One vector is turned by the same rotation once a tick. Each row is the vector after some number of ticks, and that number follows the row.
The counts run from 0 to 232.
[112 156 101 131 134 103 146 100 146  83 138 137 162  92  78  81 115 103
 152 103 115 107 122 114 103  98 146 132 134 108 155 147 109 129 108 111
 144 103  70 185 133 133 154  76 119]
33
[ 99 132 118 103 141 111 116 129 148  96 183 140 177  94  81 111 133 100
 121 132 145 123 114 138 139 116 156 165 139 116 146 124  62 137 132 111
  99 106 130 177  86 137 156  86 131]
65
[114 122 115 114 175 115 108 139 128 104 194  93 161 133 110 108 156 123
 130 124 128 131  81 105 183  90 141 160 124  98 126 136  72 114 113 146
 134 114 123 156 121 140 161 137 170]
82
[123 154 157  87 125 100 129  96 130  74 171 107 159 155 125 114 137 110
 133 115 146 151  60 144 159 155 157 139 120 114 137 164  77 143 115 148
 133 120  88 136 135 151 160  89 136]
224
[116 154 107 106 171 125 121 136 111  85 177  86 142 141 123  92 141 134
 144 115 129 108 100  88 155  90 161 133 117 106 136 158 102 114 106 143
 165 132 107 184 114 141 177 105 154]
187
[140 132 143  75 139 143 146 137 128  77 176 117 136 103 121 100  94 154
 171 131 134 101 102  94 107 143 146 126 147 121 129 134 122 140 123  96
 141 112  94 182  97 143 184  87 138]
201
[ 91 124 122 114 135 116 127 129 149  81 205 115 166  86  89 120 116 113
 138 138 147 110 119 123 132 101 153 153 126 118 143 114  51 136 114 125
  83 109 125 172  96 123 158 113 144]
64
[128 127 118 127 176 128 142 140 140  61 171 129 147 157 115 127 141 153
 113 121 141 128  98 151 167 104 152 127 124  80 139 137  89 146 130 175
  91 100 105 167  90  94 154 120 159]
154
[147 100 142  49 159 143 132 161 113  83 132 146 133 111 123  90 118 149
 167 135 123 113  89 100 126 135 140 141 146 121 111 132 121 129 147  85
 111 109  95 185  86 125 166 112 148]
93
[146 129 145  82 174 153 139 143 125  83 129 152 143 110  91 111  82 165
 191 108 121 106  60 133 137 132 133 127 141 115 135 125 116 164 125 115
 148 107 113 149 123 138 177  93 120]
197
[129 113 113 118 170 148 135 154 103  56 150 112 144 138 136  81 128 138
 177 133 149 100 106 105 126 103 134 152 116 154 131  97  97 127 144 116
  69 114 106 148  86 116 158 134 120]
167
[126 116 118 112 155 105 125 149 127 102 193  91 155 134 124 101 172 124
 130 132 136 130 103 104 191  76 146 172 105 110 116 137  92 118 115 152
 128 108 123 173 101 120 156 144 154]
81
[144 127 136 102 173 144 138 123 125  93 148 134 147 111  92 102  79 172
 199 105 123 126  59 126 149 127 123 126 144  99 131 115 101 162 111 131
 141  98 117 150 143 140 159 109 132]
196
[106 137 115 107 186 125 128 127 149  73 184 126 148 135 109 128 130 141
 110 115 136 120 101 147 152 112 162 119 133  79 129 130  75 136 124 165
 114  95 106 162 102 107 161 119 165]
155
[128 143 114 117 169 119 132 148 116  78 180  77 134 156 132  67 154 142
 159 141 116 115 105  74 155  93 152 131 105 114 136 154 117 121  91 150
 143 133  94 181  98 124 171 115 152]
186
[154 122 134 122 164 126 154 135 135  77 144 131 159 114  87 108 106 180
 207 103 129 138  63 124 173 113 113 147 121 107 138 117 102 162 103 153
 127  96 122 133 133 134 153 132 121]
195
[105 159 102 135 131 107 149  98 145  65 161 128 151 104  77  73 103 131
 162 101 117 128 128 106 117  97 142 123 117 103 163 141 106 129 101 125
 126  92  79 177 126 122 139 101 144]
32
[132 132 132 130 187 124 114 119 141  84 175 122 163 103 103 109 146 176
 130 105 130 158 101 129 150 134 160 148 154 113 115 112  87 123 143 135
 132  52  72 139 121 100 158 149 161]
159
[143 130 124 113 127 110 134 102 118  52 157  97 149 185 114 115 127 138
 155 111 128 156  72 108 173 126 139 126 106 101 140 162  94 137 100 160
 118 105  82 149 146 152 138 124 156]
118
[146 121 112  91 134 103 146 157 143 101 145 140 164 148 113  92 143 134
 125 158 114 109  71  87 154 154 132 140 162  96 131 155 127 134 108 117
 159 126  89 199  82 140 170  95 113]
111
[127 146 122 120 156  80 118 128 136 117 139 129 161 129 110  44 144 148
 167 149 115 178  84 125 136 146 130 141 123 126 128 100  93 161 101 134
  94  98  71 138  93  98 133 122 121]
72
[156 114 115 103 120 108 150 151 138  92 159 132 156 160 122  92 146 145
 127 168 122 116  94  83 172 152 129 159 153 107 135 166 138 145 103 116
 149 126  77 192  78 137 151 116 107]
112
[117 138 137  99 155 101 139 102 141  78 153 119 145 128 101 117 115 112
 162  96 118 132  70 149 131 111 151 123 107  93 114 138  75 141 118 148
 121  89  66 139 155 121 151 105 153]
228
[105 134 106 106 134 115 138 110 137  59 129 165 164 132  76  98 120  88
 135 102 136 114 113 144 104 124 159 120 142 110 163 146  93 126 134 114
  86  91  72 181 119 123 139  90 130]
138
[135 146 129 144 151  99 155 137 140  96 155 132 182 141 126  89 156 123
 153 153 144 110  75 106 162 144 116 166 123 142 132 133 115 150 105 121
 149 142  79 131  96 135 162  93  54]
39
[153 131 112 127 173 127 133 127 106  50 135 109 142 154 107  99 128 158
 184  87 122 134  89 116 169  74 129 132 101 106 146 141 107 140 113 167
 118 102 103 150 142 134 148 135 160]
13
[133 118 117 132 168 121 153 109 137  74 151 125 141 125  91 131 105 132
 167 107 110  94  85 111 143  94 131 117 126  83 123 124  89 125 110 135
 138  72  63 165 160 115 154 125 142]
123
[138 125 142  72 120 152 157 148 127  61 161 136 137 113 126  93 113 150
 160 120 131 109 108  88 117 132 154 145 139 133 135 159 129 128 136  80
 137 115  92 179  98 144 173  94 119]
202
[139 108  96 123 144  95 165 154 141 114 131 152 162 142  82  84 118 143
 167 167  97 113  96  94 168 123 105 134 130  86 135 122 125 157  97 122
 120 129  90 188  94 118 142 127 104]
108
[129 128 112 132 173 109 136 128 113  81 161 105 170 180 143  96 146 126
 140 156 146 105  67 120 170 128 125 145 108 136 136 112  91 158 110 157
  96 132  89 130  81 112 148 114  98]
149
[145 121 129 122 113 103 143 138 135  86 178 100 149 165 131  88 131 164
 128 161 121 127  84  77 177 161 126 152 145 112 137 158 118 136  95 136
 146 118  79 178  93 134 154 125 124]
113
[141 147 152 115 109  95 154 116 147  76 196  97 162 160 128 110 153 147
 127 156 143 161  85 120 181 156 132 162 108 118 133 160  98 159 103 149
 128 117  72 147  95 132 152 116 110]
222
[114 157 123  84 176  93  98 137 119 128 130 125 154 131 127  50 138 127
 151 138 115 140  62 123 115 146 146 127 126 119 120 114  93 140 109 117
 118 130  69 145 102 120 159  85 126]
74
[141 137 155 131 161 113 139 116 139  82 166 109 169  97 119 105 130 162
 176 125 126 146  84 108 142 132 135 151 119 146 103 107  87 140 138 116
 128  71  48 114 144 108 156 146 121]
54
[147 124 135  96 198 129 104 128 128  95 130 154 175 111 131  94 143 154
 152 107 132 138  72 136 145 146 158 155 164 146 123 116 101 113 155  98
 138  65  69 124 113 123 161 117 127]
161
[127 150 107 138 111 104 157 110 141  45 146 139 158 116  85  82 115 130
 172 110 132 143 135 110 126  91 145 132 109 105 162 148 110 148 105 126
 100  97  77 182 115 113 133 105 133]
31
